In the rows, 128 means zero.
Each path is a new rotation, seen through one point. The rows after it are directions, each followed by how far the rotation turns it, in degrees per step (0 if it stays put).
Each turn is a multiple of 5 degrees from 10 to 175, or 0.
Each row of a path follows its step; steps can be skipped.
path 1
step 0: [143 130 142 130 134 124 129 140 142 124 138 122 117 127 125 129 135 125
 130 125 130 138 141 136 118 117 130 141 137 130]
step 1: [126 124 128 139 135 133 125 124 118 119 129 131 138 126 121 129 119 133
 137 113 124 121 134 149 123 124 113 120 142 131]
step 2: [141 130 139 115 135 148 121 127 130 123 124 131 129 126 115 124 136 129
 129 135 133 126 144 133 133 133 132 116 122 117]
step 3: [118 129 123 133 129 118 111 127 131 125 131 143 131 125 126 122 118 133
 131 134 121 122 133 133 119 122 152 119 133 123]
step 4: [132 126 123 109 132 123 117 140 112 127 114 118 129 132 130 122 121 128
 134 123 126 137 123 126 118 138 131 116 115 127]
step 5: [122 132 120 121 117 132 117 118 128 121 125 128 123 135 145 119 134 126
 120 130 126 129 133 110 120 124 126 128 143 116]
step 6: [126 106 133 121 131 111 141 125 117 119 132 128 117 137 134 127 127 122
 139 130 126 130 120 128 130 130 131 137 124 112]
step 7: [140 129 134 123 131 123 130 124 125 138 126 142 131 136 143 124 131 132
 128 115 140 125 121 117 139 114 117 124 134 135]
step 8: [125 115 123 122 123 135 146 133 128 120 112 128 120 123 118 139 133 131
 127 132 127 120 123 125 143 116 136 129 140 133]
step 9: [128 124 147 123 128 121 127 147 123 135 141 131 146 118 132 135 130 131
 116 130 128 120 127 127 136 131 132 135 137 133]
step 10: [118 129 123 126 140 130 135 128 134 129 128 115 148 119 114 123 131 133
 129 131 121 134 119 123 125 110 118 122 130 131]
step 11: [123 131 146 132 104 137 117 131 121 130 131 124 128 127 112 120 129 134
 128 134 121 136 133 125 132 124 122 137 121 125]
Directions:
[126 128 133 128 129 126 128 126 130 124 131 127 129 130 129 128 131 121
 121 130 126 126 127 131 132 130 135 128 128 124]
115
[129 125 132 129 133 124 122 127 129 131 127 126 128 125 127 130 123 124
 131 125 128 121 123 127 124 129 127 132 128 127]
125
[129 128 128 130 127 127 122 127 130 129 125 127 131 129 125 122 134 127
 134 129 125 128 131 132 126 134 130 126 130 130]
35
[131 132 128 128 132 130 125 127 134 132 131 131 130 128 133 132 133 127
 128 126 127 132 131 122 126 125 129 127 131 128]
155
